0: [560 600 711 510 566 619 630 569 779 523 624 500 542 581 643]
1: [500 739 500 500 549 652 545 761 532 500 689 614 661 570 500]
2: [542 590 578 632 570 561 607 588 586 560 589 616 660 544 584]
3: [606 702 570 665 546 604 754 639 595 514 531 544 657 620 769]
4: [523 680 621 500 554 631 587 640 647 520 659 505 593 606 646]
5: [672 582 629 687 702 654 627 577 621 534 633 589 516 655 664]
6: [579 500 520 582 692 606 500 579 500 626 759 684 547 599 500]
7: [500 654 544 562 646 707 600 831 588 500 700 615 603 667 609]
8: [610 500 597 620 560 550 649 526 573 732 578 572 534 550 536]
9: [525 538 557 700 646 656 663 561 531 676 691 622 659 610 546]
10: [621 581 692 569 613 625 557 621 672 522 557 518 570 602 675]
11: [639 542 647 709 696 684 649 669 661 543 615 628 530 749 644]
12: [500 520 539 564 599 500 651 500 500 656 660 577 785 637 500]
13: [561 500 513 537 500 500 546 500 500 848 519 559 500 500 521]
14: [500 589 554 516 500 500 500 512 500 610 637 529 814 500 500]
15: [708 503 728 608 565 585 538 559 589 595 505 503 500 514 651]
16: [513 679 511 548 566 554 601 620 545 547 653 558 736 604 541]
17: [521 599 505 666 709 587 620 778 567 500 542 679 621 687 625]
18: [673 540 719 566 531 640 558 543 661 532 549 556 529 532 638]
19: [557 711 536 535 500 500 525 625 524 600 614 513 668 605 588]
20: [526 575 620 713 626 560 737 577 594 674 532 604 642 558 500]
21: [500 550 562 613 614 633 603 564 537 702 715 587 677 669 575]
22: [587 521 611 660 701 613 671 598 690 717 593 580 515 655 625]
23: [553 558 516 747 634 695 739 668 551 528 509 770 602 601 625]
24: [573 500 841 500 500 500 515 500 724 623 508 500 500 500 590]
25: [658 551 687 745 711 640 690 650 756 548 608 550 521 776 727]
26: [528 633 593 521 566 675 500 713 611 511 657 577 585 710 578]
27: [613 723 507 609 528 732 500 755 610 500 576 612 622 729 757]
28: [500 595 550 514 508 514 500 567 543 646 634 500 724 547 510]
29: [525 524 562 553 523 500 500 503 500 740 618 528 719 549 500]
30: [574 500 577 532 535 533 529 514 522 756 516 500 513 527 531]
31: [634 562 681 616 744 679 681 532 661 601 795 560 520 782 578]
32: [500 500 500 500 500 500 611 500 500 900 500 500 500 500 504]
33: [500 758 500 508 500 536 608 671 538 513 547 528 738 593 584]
34: [525 674 602 515 519 542 503 628 762 500 537 547 578 561 627]
35: [710 500 805 567 632 590 698 501 633 555 548 500 500 618 589]
36: [661 570 600 617 500 535 584 557 579 740 520 517 555 563 682]
37: [597 550 583 613 500 500 624 500 579 820 500 510 530 500 622]
38: [551 717 576 571 632 696 703 673 729 533 739 554 615 721 640]
39: [540 712 535 529 511 506 541 501 588 590 512 500 705 513 511]
40: [500 588 500 612 526 661 646 594 530 563 662 704 696 573 540]
41: [504 687 500 520 500 500 572 601 509 509 500 596 726 529 531]
42: [500 636 531 500 500 500 500 519 572 591 500 500 822 500 562]
43: [518 640 500 520 523 599 500 733 537 500 669 611 690 636 563]
44: [558 779 500 514 518 500 506 501 559 500 500 588 669 500 505]
45: [683 517 710 546 500 500 552 500 677 760 527 500 500 526 536]
46: [574 546 541 587 501 555 603 500 535 789 573 523 563 500 553]
47: [563 620 563 564 501 541 576 517 609 712 554 517 559 500 593]
48: [674 500 693 546 632 634 609 512 538 618 600 500 504 574 539]
49: [565 667 500 575 567 724 500 892 552 500 617 649 632 671 737]
50: [557 527 531 543 515 532 566 515 507 796 566 567 552 504 524]

[568 601 523 674 624 614 590 733 543 500 515 708 590 621 700] 17
[546 710 525 656 583 537 567 778 566 500 500 616 644 645 674] 17
[576 636 531 648 659 728 691 601 677 628 691 607 592 711 714] 38
[535 652 748 555 568 500 629 593 867 527 500 500 505 636 621] 0
[810 500 736 624 697 726 627 614 567 500 637 539 500 610 723] 5
[500 720 500 500 555 546 585 631 556 534 677 522 749 621 531] 16
[608 502 566 610 700 613 500 615 573 649 663 642 529 578 506] 6
[815 500 500 548 627 500 500 500 500 558 608 723 500 500 500] 6
[525 549 545 569 532 541 532 622 541 546 564 674 672 575 519] 2
[500 613 500 575 648 720 555 796 541 500 725 681 663 647 601] 7
[525 540 570 713 616 550 600 581 513 559 567 680 655 636 548] 2
[500 771 552 500 566 635 621 612 685 534 713 506 652 560 531] 4
[510 530 548 667 638 542 625 578 515 583 584 719 607 586 535] 2
[532 648 535 548 626 596 559 738 558 528 665 637 657 631 557] 43
[782 531 621 635 591 500 542 509 583 630 530 586 507 500 578] 15
[546 541 538 693 575 500 599 530 500 646 577 649 681 572 523] 2
[605 572 568 569 678 619 581 632 559 547 714 658 595 635 529] 6
[538 727 556 552 597 644 675 654 672 527 676 545 657 673 614] 38
[593 500 736 558 664 649 611 671 652 518 695 500 533 655 599] 10
[729 500 633 754 776 695 657 562 574 545 673 621 500 674 646] 5
[603 528 728 500 622 646 500 678 662 504 598 500 510 612 603] 10
[551 500 515 735 581 611 627 609 518 501 500 835 530 644 660] 23
[556 783 543 604 507 601 576 712 637 512 543 554 641 730 725] 27
[523 614 637 588 598 558 599 567 597 618 615 544 649 539 539] 2
[637 511 708 569 659 608 660 505 640 663 720 529 507 602 513] 48
[858 500 568 711 760 612 739 500 500 614 530 715 500 583 560] 5
[606 500 576 715 500 544 704 500 574 817 500 526 500 541 656] 37
[517 566 543 555 764 638 613 637 575 618 762 665 583 634 500] 6
[734 500 761 500 657 640 591 543 550 535 654 500 500 539 606] 48
[500 521 745 500 500 500 500 500 824 538 543 500 539 500 553] 24
[500 522 500 553 578 571 543 600 500 558 735 735 697 580 500] 40
[662 500 500 729 699 532 677 500 500 581 500 812 500 537 574] 23
[590 606 501 665 504 567 639 565 557 588 500 602 746 500 609] 2
[521 571 550 618 673 678 698 598 615 669 692 607 579 583 577] 9
[641 590 691 534 500 500 539 513 703 691 520 500 517 530 577] 45
[667 543 618 702 728 701 601 654 622 533 724 645 538 781 674] 11
[763 544 550 655 710 604 676 562 508 585 554 679 564 595 549] 5
[545 603 506 533 517 573 500 671 527 579 624 607 639 600 546] 43
[554 621 676 629 624 626 657 527 792 594 615 500 531 680 657] 0
[635 525 779 530 500 646 559 500 741 518 500 500 500 500 686] 18
[528 597 665 568 500 538 504 549 736 513 584 574 548 528 607] 34
[582 549 541 713 597 620 513 682 519 500 545 690 655 665 672] 17
[720 577 575 655 666 641 665 542 549 601 634 615 559 514 667] 5
[613 681 633 623 612 696 720 602 729 575 664 566 562 696 724] 38
[528 513 598 608 551 500 511 500 500 795 628 543 636 602 500] 29
[526 559 509 614 692 674 687 669 567 591 724 673 573 650 531] 9
[500 612 500 513 636 512 500 767 500 500 595 674 687 752 500] 43
[500 620 501 570 652 606 609 684 527 559 627 687 600 731 588] 17
[584 587 597 526 500 568 553 500 585 674 575 517 650 516 628] 47
[524 577 629 669 500 532 639 545 584 675 600 543 741 606 572] 2
[638 534 527 549 630 567 500 513 500 588 560 723 500 500 500] 6
[534 700 638 500 500 500 500 555 844 500 500 500 547 519 630] 34
[500 619 586 529 501 557 591 515 553 684 627 547 713 528 500] 28
[500 500 505 623 607 500 591 500 500 573 641 778 550 616 500] 6
[589 504 560 677 643 537 633 549 529 745 560 635 511 603 562] 8
[719 540 751 577 550 592 585 500 678 565 566 551 500 565 643] 18
[525 818 500 534 500 510 544 604 621 500 500 500 701 570 702] 33
[565 501 500 729 500 584 603 526 500 500 500 845 500 500 662] 23
[533 672 668 500 575 672 650 619 763 536 609 500 503 632 697] 0
[735 540 782 526 500 663 510 558 719 500 526 500 500 500 675] 18
[597 529 506 845 573 588 762 547 529 504 500 809 537 714 737] 23
[557 733 522 633 600 629 608 729 662 502 575 545 640 746 761] 27
[794 512 602 665 721 689 670 500 555 637 682 642 500 502 643] 5
[520 532 544 669 646 610 681 517 514 630 656 710 589 615 530] 9
[510 620 500 500 500 500 500 545 500 500 500 500 852 500 503] 42
[623 500 824 500 500 500 500 500 631 564 516 500 511 500 500] 24
[593 599 608 521 563 644 500 684 578 552 620 577 575 710 573] 26
[500 896 500 500 500 500 500 500 500 502 500 500 707 500 506] 44
[666 541 752 608 620 709 611 661 698 500 574 500 500 625 745] 10
[611 569 528 551 551 500 517 535 553 502 516 744 544 508 512] 2
[708 506 605 610 735 693 659 573 528 541 634 662 500 644 518] 5
[511 630 511 637 652 719 618 766 596 510 801 609 649 770 681] 7
[550 600 591 663 755 660 780 697 620 548 715 664 561 722 536] 11
[715 527 704 672 637 650 744 596 624 500 538 616 500 602 730] 5
[532 535 540 694 581 547 609 573 532 597 534 649 679 574 526] 2
[500 579 500 547 524 637 616 587 500 562 606 685 737 598 500] 40
[623 500 500 561 596 601 551 548 500 526 628 799 520 544 500] 6
[526 604 586 500 613 584 518 679 644 560 661 587 638 641 564] 26
[500 913 500 500 500 500 536 746 503 516 500 500 594 560 527] 33
[622 530 644 661 676 507 591 558 668 632 590 593 517 591 611] 22
